Each named move below is a turn or a mirror, shown by a few rows before and after it. Which moves, in which order, take the first row of each later pair to the second? The first pair is answered.
move Z736:
16; 35; -2; -20; -10; 6; 0; 15; -28; -24; 11; 26; -35; -6; 38; 13; -13; -13; 24; 12; -12; -12; -22; -6; 27; -10; 5; -9; 0; -9  ->  18; 42; -12; -11; 1; 0; 8; 17; -23; -27; 16; 16; -42; 5; 30; 2; -22; -15; 23; 10; -19; 1; -22; -9; 19; -11; 12; -3; 9; -4
32; -44; 27; -36; -16; -16; -14; 35; -7; -11; 47; 52; 32; -17; -3; 37; -7; -26; 8; 25; -35; -3; 8; -42; -3; -29; -2; 20; -39; -26  ->  41; -27; 2; -20; 7; -27; 5; 40; 6; -12; 62; 33; 16; 7; -23; 16; -29; -30; 4; 18; -49; 27; 9; -43; -23; -28; 16; 36; -21; -21
5; 58; -13; 26; 45; 18; 14; -28; 46; -28; 1; 20; 7; 1; 21; 1; -18; 13; 14; 41; 0; -22; 54; -40; -10; 7; 10; 2; -5; -17  ->  0; 48; 0; 18; 31; 24; 6; -31; 39; -26; -9; 30; 14; -11; 33; 14; -6; 16; 15; 45; 10; -39; 51; -38; 3; 6; 1; -9; -14; -21
-51; -13; 34; 2; -40; 11; -15; -1; -14; -30; -40; 7; -30; -49; 54; 2; 55; -13; 70; -52; 2; -19; 19; 8; 39; 15; -47; -49; 56; 2  ->  -37; 22; -22; 40; 9; -14; 22; 11; 8; -34; -9; -34; -65; -2; 13; -42; 9; -24; 64; -67; -29; 47; 25; 0; -8; 15; -11; -15; 96; 14
move Z548:
17; -4; -25; -20; 7; 38; 6; -45; 56; -5; -9; 0; -27; -5; -55; -14; -39; 50; 15; 17; 9; -26; 32; 21; -8; 13; 2; -3; 16; 16  ->  -3; 37; -26; -1; 31; -21; 28; 5; -8; 13; 13; -41; -43; 20; -54; -45; -41; 16; -6; -3; -2; 21; 5; -32; -41; -14; 31; 4; -8; -9
-25; -39; 31; 15; 0; 19; -9; -3; 6; -10; -21; 3; 3; -5; -6; 1; 5; 7; 26; -36; 21; -4; -18; 24; 33; 7; 9; -25; -16; -14  ->  -33; -25; 31; 22; 7; -2; -1; 16; -16; -4; -14; -11; -2; 5; -5; -9; 2; -4; 18; -45; 17; 12; -27; 6; 20; -3; 19; -24; -25; -23
-21; -5; 25; -10; -28; 33; -32; -7; 28; 4; -28; 46; -20; 16; -12; -16; -33; 34; 21; -28; -29; -65; 49; 10; 4; -22; 15; 2; -7; 19  ->  -38; 26; 23; 5; -9; -10; -19; 33; -23; 15; -10; 15; -33; 34; -11; -39; -35; 6; 5; -45; -36; -30; 27; -31; -23; -45; 36; 8; -25; 0
move Z825:
18; -48; 2; -34; 43; 10; 9; 3; -50; 22; 15; -34; 14; 14; -39; 20; -39; 21; -50; 26; 54; -18; -20; 2; -40; -26; -1; 6; 30; 15  ->  -23; 2; 10; -30; 6; -23; 10; 27; -110; 9; 12; -28; -19; -9; 22; 17; -7; -33; -11; -18; 33; 1; -45; -26; 4; -37; 4; -5; 17; -2
-47; -9; 7; 11; -16; -5; -10; -6; -16; 24; -29; -12; 11; -18; 6; 1; 42; -9; -7; -24; 31; 4; 6; -7; 10; -11; 1; -2; -6; -5  ->  -25; -31; 5; 9; 1; 7; -10; -16; 10; 28; -26; -14; 28; -7; -22; 2; 29; 13; -24; -3; 39; -3; 16; 6; -8; -5; -3; 3; -3; 1
-49; 1; -34; -13; -7; 39; -7; -36; -35; 5; 21; 42; -31; 39; -47; -37; -11; 38; -9; 6; -2; 26; 2; -12; -16; 30; 23; 8; 22; 0  ->  -8; -6; -15; -17; 9; 21; -8; -13; -50; -4; 37; 53; -2; 50; -43; -12; -19; 33; -39; 41; 0; 14; -33; -18; -37; 13; 16; -6; 4; -12
20; -5; 29; -57; -14; -4; -43; 19; 7; -2; 13; 74; 33; -53; 65; -33; 45; -33; -74; 18; -41; 3; -18; -14; 0; 6; -65; 2; -7; -15  ->  -37; 2; 0; -49; -35; 17; -41; -12; 28; 9; -9; 60; -2; -63; 59; -67; 54; -24; -35; -25; -40; 17; 28; -5; 31; 26; -57; 20; 17; 3
Now pairs of rows:
Each pair is two moves apart.
-62; 16; 2; -18; -35; 17; -48; -31; 2; 57; -51; -45; -10; -19; 1; -9; -33; 2; 45; -30; 19; -2; 63; -45; 44; 7; -4; -1; -11; 6  ->  34; -15; 6; -15; 32; 9; -35; -11; 31; 49; -11; -50; 41; 28; -51; 16; -83; 29; -27; 44; 26; -4; 34; -36; -36; -8; -2; 3; -13; 4
Z736 then Z825
4; 12; -21; -16; -17; 21; -8; -5; 7; -19; 6; -6; -64; 8; -21; -22; -20; 5; 13; -10; -29; -10; 16; 0; 39; 30; -26; -16; 32; 29  ->  46; -13; 4; -28; -2; 23; -17; 5; 7; -19; 15; 6; -27; 12; -28; 7; -27; 17; -20; 32; -16; -36; -2; 5; 16; 21; -40; -28; 12; 23
Z825 then Z736
-28; -53; 26; 38; 33; -21; 24; 5; 47; -26; -40; 0; 74; 25; -17; -4; 3; 22; -14; -31; 37; 7; 12; -6; -28; 9; -12; 25; -5; 16  ->  -68; -17; 25; 42; 3; -40; 24; 13; 13; -32; -47; -1; 44; 7; 21; -16; 26; -10; 20; -69; 24; 23; 5; -22; 6; 7; -5; 20; -7; 9
Z825 then Z825
-24; -46; -10; -7; 8; 51; -11; -19; -39; 27; 10; 13; 34; -27; -20; -15; 36; 41; 58; 0; 37; -38; 35; 26; 46; 24; -31; 23; -40; -33  ->  49; -17; -25; 20; 70; 0; 24; 31; -50; 10; 67; -11; 39; 28; -42; -16; -13; 16; 8; 32; 5; 8; -17; 6; -26; 3; -5; 32; -36; -46
Z736 then Z825
-16; -38; 29; 2; -26; 31; -15; -28; 63; -29; -8; 11; 8; -23; 37; 23; 5; 2; -3; -12; 0; -27; 16; 17; -1; 8; -12; -26; -19; -24  ->  24; -7; 11; 28; 16; -12; 13; 9; 52; -41; 31; -9; 1; 15; 24; 14; -30; -22; -30; -1; -29; 16; -18; -1; -48; -6; 13; -14; -9; -31
Z736 then Z825
5; -30; 18; -9; -17; -1; -17; -6; -39; -4; 20; 10; 28; -6; 0; 24; -2; 18; -18; 11; 22; -33; 19; -16; -14; -15; -17; -6; -46; -3  ->  -32; -13; 9; -7; -40; 0; -18; -13; -48; -5; 8; 9; 3; -20; 16; 9; 12; 6; 12; -20; 15; -23; 31; -20; 15; -8; -14; -3; -38; 0
Z825 then Z548
3; -54; 7; 35; 17; 22; 11; -13; 32; 0; -43; -13; 48; -16; -23; -11; 43; 9; -4; 5; 15; 12; 25; 28; 5; 17; -3; -19; 5; 18  ->  36; -32; 25; 39; 29; -16; 18; 28; -9; -16; -17; -8; 59; -5; 1; 8; 39; -25; -23; 21; 0; 20; -24; 6; -13; -5; 1; -32; -14; -2
Z736 then Z825
25; -6; 0; -27; 24; -7; -38; -7; 39; 1; -33; 22; -14; -9; -3; 2; -15; 26; -9; 31; 11; -24; 7; 4; -4; 14; 0; 5; -11; -1  ->  -14; 18; -5; -23; 0; -14; -37; -8; 19; 1; -42; 18; -41; -22; 23; -11; 0; 8; 22; -3; 1; -10; 11; -6; 23; 16; 3; 6; -8; -3
Z825 then Z825
-6; 30; 12; -9; 3; -9; -40; 13; -14; -42; -25; 41; -4; -13; 15; 24; -9; -9; 18; -9; -2; -19; 25; 33; 31; -7; -6; -15; -4; -20  ->  7; 40; -16; 7; 22; -10; -26; 10; 13; -46; -15; 29; -16; 6; -3; 7; -33; -4; 17; -12; -13; 4; 33; 41; 14; -1; 6; 2; 24; -7
Z736 then Z548
-13; 38; -1; -26; -13; -15; -15; 23; -43; 34; 38; -7; -59; 22; -9; -9; -37; -39; 10; 3; -5; 18; -4; -32; 5; -23; 14; 17; -1; -23  ->  -9; 4; 25; -55; -48; 26; -40; -8; -22; 29; 12; 30; -36; -11; 9; 24; -13; -18; 24; 19; 13; -34; 7; -1; 43; -9; -19; -1; -7; -15
Z736 then Z548
16; 17; -16; 5; 5; -8; 14; 18; -11; -12; 11; 5; -31; -3; 13; -10; -1; -5; 17; -1; -20; 8; -8; 3; 7; 0; 6; 14; 11; -2  ->  4; -7; -13; -3; -5; 20; 3; -7; 10; -3; -7; 12; -23; -15; 6; -3; 5; 19; 23; 1; -4; -15; 15; 18; 20; 11; -5; 13; 13; 8
Z736 then Z825
10; -13; 25; 8; -7; -7; 3; 7; 3; -14; -7; -3; 42; -21; 14; 14; 38; -7; -21; 5; 1; -7; -21; 8; 1; -2; -11; -27; -7; -3  ->  -3; 16; -7; 30; 6; -23; 22; 11; 8; -15; 3; -26; 12; -4; 6; -17; 24; -20; -10; -21; -18; 34; -14; 1; -8; 1; 13; -8; 15; 4
Z736 then Z825
63; 18; -27; -37; 21; 13; -51; -7; 28; -19; 32; 30; -30; 32; 13; 11; -42; -2; 15; 27; -25; -14; -24; 16; 6; 0; -8; -45; 3; -25  ->  26; 37; -31; -36; -5; 8; -53; -10; 10; -20; 21; 30; -53; 15; 38; 0; -26; -20; 45; -4; -31; -7; -20; 7; 37; 3; -6; -47; 2; -27
Z736 then Z825
58; 16; 17; 11; 9; 40; -20; -36; -1; -10; -17; 2; -1; -15; -21; 12; -8; 5; -5; 44; -50; -58; -16; -12; 3; -30; -14; -11; 4; 0  ->  -4; 54; -3; 27; -1; 18; -8; -27; -30; 3; -23; -30; -44; -15; -12; -30; 4; -19; 22; -9; -60; -19; 0; -41; 18; -32; 10; 5; 8; -3
Z548 then Z825
-25; -20; -2; -18; -29; 42; -35; 2; -20; 56; -36; 7; 4; -25; 35; -32; 11; -43; 8; -12; 0; 42; 28; 7; 18; 20; 22; 0; 2; -13  ->  28; -31; 23; -24; -10; 27; -36; 28; -33; 48; -15; 18; 39; -13; 36; -3; 3; -46; -30; 31; 1; 27; -11; 3; -11; 3; 15; -13; -19; -26
Z825 then Z825
25; 2; -16; 15; -17; -7; -2; 0; 12; -34; -37; 32; 31; -22; 35; 31; 29; -16; 68; 8; 1; -4; 1; 38; 35; 18; -13; -34; 34; 33  ->  -16; 7; -52; 37; 14; -11; 16; -7; 24; 0; -37; -18; 4; 6; -16; -22; 10; 5; 60; -21; 6; 36; 43; 23; 2; 22; 17; -1; 51; 42
Z548 then Z825
18; 36; -41; -33; -10; 65; 19; -52; 39; 23; -13; 4; -52; 13; -17; -19; -17; 30; 54; -11; -6; -10; 49; 23; 22; 49; -9; 23; 72; 12  ->  -25; 29; 30; -62; -51; 40; -12; -16; -64; 46; -33; 20; -24; -24; 39; 10; 44; 7; 44; -10; 25; -51; 15; -24; 49; 17; -31; -16; -7; -30
Z548 then Z736
21; -27; 18; 0; 32; -27; 5; 37; -54; 23; 9; -36; 39; 27; -29; 7; 1; 19; -50; 29; 19; -2; -19; -15; -41; -24; 4; 5; -28; -14  ->  -46; -25; -22; 10; 13; 8; 9; -13; -11; 41; -20; -56; -5; 14; -48; -41; 5; 41; -1; -24; 23; 15; 47; 3; -6; 5; 15; 32; 12; 14
Z825 then Z825
75; 33; -13; -25; 14; -4; -10; 22; -10; -41; 42; 39; -36; 29; 24; 33; -48; -32; -9; 59; -39; -6; -57; -1; -2; -6; -9; 4; 9; -17  ->  1; 53; -42; -18; -25; 15; -12; -13; 2; -34; 15; 29; -86; 5; 38; -3; -25; -36; 53; -2; -46; 11; -12; 5; 52; 17; -1; 18; 36; 1
Z825 then Z548
-48; -27; 35; 10; -28; -35; -28; -18; -7; 35; -47; -37; 53; -54; -26; -3; 52; 7; 31; -51; 24; -4; 40; -69; -4; -1; 7; -12; -20; -21  ->  12; -28; 13; 30; 31; -50; -3; -1; 21; 31; -11; -59; 63; -7; -73; -10; 3; 18; -13; -18; 13; 23; 31; -66; -71; -9; 26; 5; -2; -16
Z736 then Z825
-20; -23; -23; 20; 23; 79; -16; -60; 69; 28; -18; -20; -12; -51; -30; -6; -28; 24; 9; -33; 13; 92; 16; -1; -8; -19; 9; -27; 40; 10  ->  24; -15; 0; 25; 62; 32; -5; -7; 23; 33; 16; -33; 15; -22; -37; 7; -42; 6; -47; 0; 12; 103; -33; -34; -62; -52; 20; -35; 9; -19
Z548 then Z825
7; 23; 8; 7; 42; 0; 8; 16; 1; 7; 11; -10; 10; 1; -15; 29; -48; -19; -29; -5; -32; -12; -6; 15; -11; -25; 9; -20; -20; -8  ->  -21; 22; -13; 11; 32; 20; 10; -9; 25; 17; -4; -20; -7; -3; -25; 5; -46; -5; -8; -27; -28; -4; 28; 25; 4; -10; 14; -7; -3; 6
Z825 then Z825
8; -30; 36; 45; -1; 50; 3; 26; 30; -17; -33; 4; 93; -33; 10; -6; 53; 20; -43; 10; -1; -31; -6; 19; -4; 13; 0; 0; -4; 25  ->  -1; 30; -1; 79; 22; 7; 35; 53; 15; -25; -5; -29; 50; -6; 12; -43; 30; -20; -33; -23; -39; 35; -19; -6; -21; 5; 34; 20; 19; 21
Z825 then Z736
42; 2; 0; 3; -19; -9; -75; 14; -29; 20; -1; 20; 22; 9; -29; 17; -40; -42; 25; -54; -12; -84; -41; 10; -35; 12; -26; -12; 0; 33  ->  40; 16; -9; 13; -5; -24; -63; 26; -35; 23; 9; 5; 13; 21; -36; 4; -51; -51; 18; -61; -20; -66; -45; -1; -50; 7; -14; -5; 5; 30
Z548 then Z736
39; 5; 10; -17; -9; 1; -17; -4; 6; -31; 22; 29; -4; -16; 17; 30; -19; -7; 8; 34; -16; -26; -27; 9; 14; 5; -17; 5; 3; -10  ->  17; 34; -16; 0; -6; -11; -1; -2; 6; -32; 26; 12; -37; -8; 15; 3; -25; -24; 26; 3; -33; 8; -20; 1; 18; 9; 1; 18; 23; -7
Z736 then Z825
-32; 9; 4; 7; -15; 9; -9; -4; 0; -8; -22; -8; 0; -15; 18; -8; 26; 12; 17; -28; 10; 2; 17; 1; 19; -8; -5; 4; -9; 12  ->  -7; -14; 2; 7; 12; 19; -8; -8; 23; -1; -16; -13; 19; 2; -16; -7; 11; 34; -11; -4; 21; -3; 25; 10; -12; -9; -5; 9; -6; 17
Z548 then Z825
-67; 28; -66; 35; -18; -4; 16; 7; 26; 3; 25; -66; -38; -33; -22; -34; 5; -12; -16; -51; 14; 29; 25; -2; -44; 40; 35; 8; 55; -33  ->  21; -25; -44; 18; 10; 21; 6; 0; 66; -6; 38; -39; 22; -21; -51; 11; -19; 25; -67; 25; 31; -13; 8; 29; -84; 37; 14; -5; 48; -27
Z825 then Z548
48; 37; -48; -52; 9; 42; 11; 30; 38; -66; 25; 29; -23; 8; -24; 32; -30; -6; 19; 33; -44; 6; -68; 25; -22; -15; -19; 20; 35; 13  ->  19; 58; -22; -54; 8; 2; 9; 70; -31; -50; 30; 15; -21; 7; -4; 28; -9; -33; 4; 22; -37; 14; -95; -19; -30; -40; -14; 9; -5; -13
Z736 then Z548
34; -12; 25; 9; -47; 27; -21; 37; 22; -30; -18; 32; 27; 13; 6; 20; 9; -7; -33; 13; 13; 23; -16; 2; -1; -1; -5; -46; -38; 20  ->  -27; 16; 0; 22; -60; 20; -11; 29; 12; -16; -32; 7; -13; 8; 9; -21; 20; -18; 2; -38; 6; 51; 13; -11; 22; 6; 12; -32; -25; 24
Z548 then Z825
39; 10; -18; 41; 17; 24; 17; -7; 30; -44; -6; -5; 46; 9; 1; -16; 16; -4; 5; 18; 13; 44; 30; 69; -23; 18; 28; 7; 5; 29  ->  48; 19; 16; 31; 2; 4; 7; 21; -16; -55; -2; 13; 58; -4; 41; 12; 36; -30; 1; 26; 11; 28; -9; 54; -11; 4; 19; -17; -26; 7
Z825 then Z736
36; 1; -16; 13; 13; -17; -5; 0; 8; 11; 32; -3; -32; 22; -8; -3; -31; 13; 21; 8; 2; 1; 20; -1; -9; 4; 5; 20; -3; -1  ->  18; 0; 10; 4; 0; -30; -17; 17; -34; 19; 27; -1; -23; 9; 11; 6; -10; 3; 15; 7; 12; -13; 6; -19; -2; -9; 0; 5; -34; -18
Z736 then Z548
6; -25; 39; 4; 26; 5; 8; 12; -15; 35; 13; -31; 53; 14; -52; -20; -14; 46; -55; 44; 46; -20; -1; -22; -62; -18; -7; -16; -46; -13  ->  -44; 44; 27; 22; -2; -41; 21; 41; -75; 21; 16; -45; 1; 3; 0; -44; 6; -16; -10; -15; 11; 27; -24; -59; -25; -27; 14; -17; -44; -26
Z825 then Z736
